128 stands for zero in the data rows.
Here are some points, each followed by its number:
154|120|139|134|127|141|161|141|148|122|142| 84 0
166|113|116|124|167|148|142|125|115|145|133| 90 1
 94|127|124|128|130|117|137|143|149|110|141|112 2
127|142|146|121|163|161|116|112|143|129|120| 80 3
135|113|165|160|151|145|144|146|141|130|115|141 4
128|134|130| 79|142|138|128|103|179|105|140|135 5
158| 92|108| 80|152|147|211|255|241|137|112|177 6
136|124|150|135|149|137|138|131|154|121|113|115 7
161| 88|111|133|149|144|133|148|115|159|144| 99 8
114|108|108|111|142|115|104|138|129|106|113| 98 9
130|123|113|110|118|137|121|112|109|128|142|114 10
137|122|134|159|119|132|124|118|131|136|119|130 11
180|126|146|129|129|151|121|108|139|118|173| 63 12
100| 91|107|128|100|109|147|150|130|106|174| 86 13
 91|154| 94|135| 92| 87|103|141| 89|108|130|200 14
124|136| 73| 96| 98|152|107|157|117|149|186|178 15
 85|255|249|218| 72|207| 79| 20| 99|185|200| 55 16
147|120|147|124|149|130|133|131|155|121|122|104 17
150| 36|  8| 19|166| 87|211|160| 91|114|143|102 18
124|116| 73| 92|138|117|110|125|139|128|141|148 19
131|152|125|113|147|132|103| 82|134|118|139|102 20
219| 79|172|122|152|147|211|143|150|173| 58| 27 21
130|115|123|137| 63|125|143| 95| 42|112|134| 59 22
123|181|140|207|186|179| 86|129|175|123|122|169 23
 92|125| 92|100|140| 94|155|181|138|103| 93|132 24
222| 27|193|116|179|145|224|154|140|186| 78| 64 25
107|117|168|133|151|102|184|113|138|105|110| 40 26
Which point above is nearest to each new point by angle? Its number follows each.
108|151|146|163|101|138| 87|103| 97|126|139|115 16
100|131|112|121|148|107|127|127|153|111| 92|153 24
140|129|111|112|126|138|127|130|127|144|155|149 15
122|150|131|142|149|145|103|121|149|128|132|137 23
114|171|131|161| 96|148| 81|109| 93|128|139|150 16
153| 91|169|141|129|132|171|152|127|132|118|103 25
147|137|132|166|129|139| 73|102| 94|127| 98|144 11
106|147|143|131|138|115|150|131|114|135|144|114 26
138|127|112|126|148|112|135|143|123|141| 85|169 24
198|100|181|117|158| 92|184|136| 90|196| 72|178 25
150|121|132| 97| 82|133|156|133| 90|121|152|103 22
126|145|119|105| 78| 94|140|111|111|120|111|149 14
120|168|178|177|138|132|109|106|141|110| 65|158 23
112|129|116|117|106|127|126|127|117|114|156|111 13
172|115|153|120|111|124|132| 99| 87|150|114|107 22
105|160|149|144|110|141|100|102|112|124|134|137 16
141|142|153|146|107|179| 94| 80| 95|136|187|104 16
128|112|106|114|129|122|151|174|153|133|167|132 6
107|118|139|129|138|101|152|124|112|116| 96| 86 26
146| 99|132|114|121|127|146|140|129|143|131|121 25
106|129|134|156| 71|124| 99|124|100|119|121|154 14
150|188|100|208| 48|144| 10| 91| 14| 96|133|230 14
132|149| 96|114|122|145|126|136|127|156|148|148 15
165|119|156|126|116|112|156|107|105|163|119|149 25
158|129|135|122|131|113|128|109| 82|143|110|103 22
127|115|149|145|114|114|126|123|104|130|126|111 22
130|128|150|114|134|113|159|135|114|144|134| 98 26
114|130|133|121|135|151|115|108|158|138|183|126 5
131| 95| 76| 28| 91|101|173|140|133|118|119|148 18
123|149|143|146|142|146|124|121|140|125|131|144 23
115| 88| 94| 83|161|103|187|188|198|115|147|148 6
169|100|138|111|125|124|139|121|100|157| 98|138 25
199|127|140|136|137|120|187|208|140|106|  0|255 6
125|160|164|162|106|154|114| 90|109|139|161|100 16
151|105|118|108|144|130|161|156|144|138|139|116 6
112|149|103|113|132|139|123|133|142|139|147|153 15
114|199|159|190| 93|157| 67| 95|115|116|148|155 16
138|111|121| 88|153|121|140|129|148|141|142|120 18
124|127|129|116|131|131|135|133|133|130|124|114 26
149| 84|155|121|119|161|179|111|148|146| 91| 68 21
102|154|142|150|115|129|126|120|130|128|124|103 16
129|153|134|161|157|153|104|127|137|128|119|145 23
124|145|132|154|120|123|112|141|105|134|143|153 14
151|107|125|157| 92|109|100|144| 71|145|129|179 14
139|101| 95|100|133|133|133|148|124|125|158|110 18
130|154|174|185|123|156|107|103|118|144|151|121 16
